In the rows, zero is written as 128.
Turns, then the turns between two rows, first turn first; the first pair answered:
turn X:
[120 126 138 109 132 138 124 118 142 129 144 121 127 134 138 115 131 132
 136 123 119 124 128 126 111 122 129 123 131 127 123 129 132 128 148 125] => [125 136 139 124 132 146 115 128 137 128 141 122 134 148 124 124 132 137
 136 129 118 123 123 120 126 135 130 129 137 123 112 138 140 142 143 119]
[ 94 128 108 128 169 117  90 139 125 172 139 116 158 118 134 149 118 136
  88  96 103 155  80 125  77 169 118 148 158 142  94 158 123 140 107 145] => [ 89 113 107 111 166 118 104 136 126 175 140 109 154  98 140 141 123 128
  93  90 104 153  85 128  65 156 118 144 154 139 106 158 119 118 108 155]
[162 117 148 150 103 122 132 109 148 120 118 139 112 127 112 117 132 131
 114 137 130 144 155 151 136 104 106 112 132 115  78 121 134 114 131 106] => [155 132 134 152 108 118 132 120 144 126 108 135 111 118 102 125 137 133
 119 147 130 140 146 151 138 115 111 104 124 102  79 134 138 113 120 116]
turn L:
[157 122 126 147 112 139 142  99 147 132 126 108 128 135 134 132 155 127
 113 115 126 110 124 131 108 152 110 124 131 101 120  90 142 109 185 125] => [151 114 125 160 116 139 140 125 142 147 107 112 137 142 130 131 163 151
 121 114 117 134 129 132 118 157 130 145 129  81 140  96 151 102 161 121]
[132 133 144 151 119 130 106 138 122 145 106 134 137 153 107 128 123 161
 143 137 110 155 142 127 139 153 124 143 131 114 126 123 149 131 111 112] => [138 150 134 129 115 129 115 128 124 141 127 117 142 143  99 130 119 118
 138 134 114 116 110 126 125 173  99 112 132 136 117 141 141 140 132 130]
[134 129 133 122 139 141 124 135  87 139 143 132 127 114 120 128 139 129
 103 107 127 136 139 160 104 139 129 129 120 117 133 129 153  92 109 101] => [131 135 128 118 142 137 124 138  89 140 151 124 129 109 118 132 135 112
  96 109 127 128 127 156 100 150 120 125 123 125 135 144 159  99 114 110]
[132 108 144 155 146 145 128 142 114 136 103 140 128 152 133 112 139 163
 136 121 113 161 138 116 124 108 150 159 132 108 109 118 129 132 126 132] => [124 134 109 138 153 127 137 148 106 145 114 117 155 142 110 123 127 126
 147 129 110 117  84 112 124 160 116 138 124 122 120 154 131 147 128 153]
turn N:
[122  69 135 119 130 137 138 112 193 126 118 134  79  88 146 101 155 122
  94 134 112 131 139 132 117  88 124 131 117 138 134 115 106 119 137 104] => [132  82 134 126 120 135 127 103 192 120 127 138  78  94 145 116 146 119
  86 134 118 127 140 133 122  81 123 127 121 141 119 123  98 130 153  97]
[115  86 127 111 134 112 148 138 126 129 111 148 127 109 138 122 140 119
 120 115 133 145 137 155 132 109 157 127 132 110 157 134 121 102 115 150] => [128  85 146 121 114 133 139 134 145 125 109 134 116 119 127 112 146 130
 119 119 133 146 154 158 130 106 148 129 137 103 126 119 122  93 117 142]
[173 158 137 160 123 124 124 129  94 143 107  94 165 160  76 142 169 149
 144 177 140 176 127 137 138 165 127 149 118  70 109 175 139 123  78  96] => [172 171 140 167 121 126 115 126  88 133 118  99 161 163  79 156 167 146
 131 173 138 167 125 138 139 164 133 143 122  82  96 180 141 132  88  87]
[101 137 126  79 150 146 155 173 123 126 161  91  88 134 124 131 124  73
 123 141 125  92  83 128 130 129  93  86 141 114 156 161 131 139 122 145] => [100 126 135  76 143 157 164 176 132 133 148  83  83 134 123 106 130  86
 131 142 128 105 101 131 126 132  87  90 138 100 148 154 136 113 111 153]

Each pair is two turns apart.
[151 126 155  74 138 143 151  64 157 106 176 148  77 120 184 115 152 136
 103 120 134  85 157 121 106 117  89  73 103 159 106 131  83 121 199 124] => [166 196 104 115 146 112 164 124 125 131 143 152 103 112  93 143 154 144
 117 175 128 102 110 142 152 200  85  68  89 118 111 180 130 131 143 135]	X X
[132 135 122 128 148 117 149 147 149 129 107 164 144 128 125 126 123 118
 135 114 133 149 144 143 142 107 165 140 130 101 126 107 103 128 101 131] => [139 139 134 112 135 125 146 115 161 114 129 154 134 110 132 131 122  79
 123 101 143 118 131 146 122 100 133 112 134 126 108 111  96 140 126 139]	L L
[133 162 128 139 141 127 122 140 113 117 157 125 137 118 117 155 133 111
 123 138 137 115 112 148 143 138 144 120 109 136 136 153 134 151 130 112] => [142 147 142 151 138 132 119 145 118 117 142 138 133 130 130 158 137 139
 128 139 142 147 137 154 154 122 162 137 106 118 136 138 142 149 118  99]	L L
[105  89 154 162 119 158 127 115 115 121 137 148 134 157 155 128 115 109
 131 138 144 169 113 139 144 148 138 208 141 161 207 105  63 162 108 128] => [ 89  80 142 133 123 151 152 138 121 138 129 120 136 141 144  99 105 100
 158 146 142 152  92 135 135 189 105 191 124 157 216 122  78 133  98 156]	L N
[169 152 142 155 100 125 142 119 112 111 169 135  97 101 113 162 134 115
  87 147 126 108 123 167 155 101 118  98 137 112  64 121 132 164 145 107] => [154 172 109 162 128 106 148 159  91 133 142 132 125 105  89 171 130 128
 108 161 123 118  97 160 165 143 127 118 122  97  95 153 148 177 107 123]	L L
[117 118 121 117 137 105 142 163 120 149  97 121 142 131 115 115 130 147
 145 130 120 154 122 120 138 154 126 145 114 107 146 137 147  92  91 153] => [133 146 130 122 120 121 135 136 132 136 117  95 136 141  93 120 115 122
 134 136 122 125 103 119 126 175  87 114 122 123 101 140 154 107 114 154]	N L
[135 118 147 110 134 109 114 188 129 101 137  92 117  87 119  62  79 102
 151 106 145 122  87 125 142 180 106 133  92 100 122 124 157 101 145 176] => [160 129 193 144 107 142  83 156 133  87 153 104 103 132 129  72  73 117
 122 104 140 133 123 117 155 153 112 151 111 105  67  91 160 130 173 150]	L X
[164 141 141 156 105 160 115 120 147 123 127 156  98 125 137 117 125 151
 120 129 155 147 155 140 137  87 133 116 141  96  72 126 156 127 141 110] => [174 172 109 159 110 140 124 130 124 125 137 161 101  99 117 147 130 145
 111 144 153 136 132 148 152 110 137 111 137  96  87 153 158 148 133 114]	X N
[146 145 130 139 143 128 133 106 131 129 147 119 101 136 126 126 136 111
 107 137 135  94 102 118 117 133 101 109 146 122 112 119 121 142 148 122] => [157 144 123 160 140 115 137 136 120 145 118 139  99 139 120 129 144 151
 115 151 131 140 122 131 140 130 134 134 143  88 123 121 129 126 115 118]	L X
[113  98 165 139 103 157 103 117 142 131  93 119 138 183 144  82 122 154
 156 133 119 159 156  92 119 135 131 148 143 111 114  88 165  96 116 144] => [114 143 148 142 101 150  93 121 133 139 103  95 156 181 108  99 107 129
 161 153 119 124 119  87 124 189  95 132 140 132  95 125 178 126 121 149]	L N
[131 114 147 130 133 138 131 117 125 129 129 123 137 146 147 123 144 147
 106 122 118 154 147 113 128  96 155 162 129 138 143 111 133 137 121 116] => [110 114 111 111 151 126 147 141 117 140 128 111 148 129 144 112 139 121
 123 117 124 130 118 107 118 122 146 153 116 149 170 140 132 130 115 134]	L X
[142  82 166 145 113 166 111 114 134 106 110 144 128 138 138 141 127 173
 103 145 162 170 184 108 136  87 177 165 134 109 138 100 116 114  99 118] => [144 126 138 102 112 153 128  85 151  94 158  93 130 105 120 153 105  81
  98 140 168  66 106 111 105 128 102  98 126 172 116 150 103 147 146 157]	L L
[172 135 127 125 106 119 188 126 130 106 116 142  90  85  92 129 157 129
 116 150 138 149 131 178 154 103 126 100 135  91  89 135 134 109 106 118] => [176 146 119 135 120 114 174 138 115 117 115 154 109  91  88 148 157 140
 115 156 137 158 128 175 168 110 138 114 129  91  95 145 135 127  99 112]	N L
[137 158 114 154 161 115 144 139 130 144 157 124 161 132 123 195 125 110
  92 109 158 105  88  97 132 118 135 123 140 156 113 146 112 139 112 156] => [125 123 120 142 169 113 152 133 128 138 150 139 143 121 150 186 134 114
  83  94 160 121 110 103 121  84 160 140 137 153 128 132  97 115 110 150]	L N
[130 184 112 133 133 155  85 102 135 110 155 143 136 145 131 209 104 144
 102 132 132 112 112  88 147 146 147 160 132 172 129 138 111 201 180 108] => [ 84 112  81  85 151 132 145 157 145 152  86 117 137  96 140 131 113 170
 176 119 123 157 118  96 120 183 146 165  92 117 207 129 127 107 109 153]	N N
[ 89 117  72  86 163  76 142 124 121 132 120 103 118  59 124 125 134 109
 155 109 129  91 100 119  99 141 126 129  85 167 181 150  86 114 139 146] => [148 150 152 170 122 138  54  73 122 111 137 127 117 164 126 157 127 155
  97 116 121 119 156 105 136 108 143 164 124 170  84 108  93 172 171  82]	L X
[167 160 134 169 112 166 113 113  93 148 108 113 137 147  61 104 131 127
 168 162 115 134 117  94 124 172  91 140 112  67 117 121 160 127 117 141] => [188 168 149 167 102 175 100  73  98 124 147 123 119 150  82 127 130 103
 131 146 125 110 124 104 121 143  83 127 127  97  93 111 141 155 158 122]	N L
[113 130 119  99 136 103 151 122 118 105 169 157 102  84 172 137 135 107
 113 112 149 108 138 153 121  75 159 142 144 160 178 114  95 137 148 117] => [111  91 144 103 113 122 165 128 147 119 132 135  94  91 167  83 139 134
 131 114 140 141 169 149 116  80 144 139 138 123 157  83 126  76 118 124]	N N
[ 90 158 118 100 142 147 127 117 138 146  98  92 145 110 127 131 127 132
 159 133 108 123  45 166 124 173 100  77 109 144 146 108 135 105 120 170] => [106 120 149 125 133 164 119 118 135 139  78 119 137 132 146 116 137 188
 155 130 106 187 104 176 138 132 146 114 117 109 148  64 136  86  99 148]	L L
[147 119 158 146 101 142  92 109 139 126 137 116 135 167 110 134 114 111
 117 128 133 128 134 123 142 124  91 122 145 152  65 116 136 161 146 116] => [128  81 118  99 114 103 150 132 145 129 128  98 109  95 113  99 131  87
 143 114 149 113 121 151 117 117  85  93 118 132 117 129 132 109 130 153]	X X
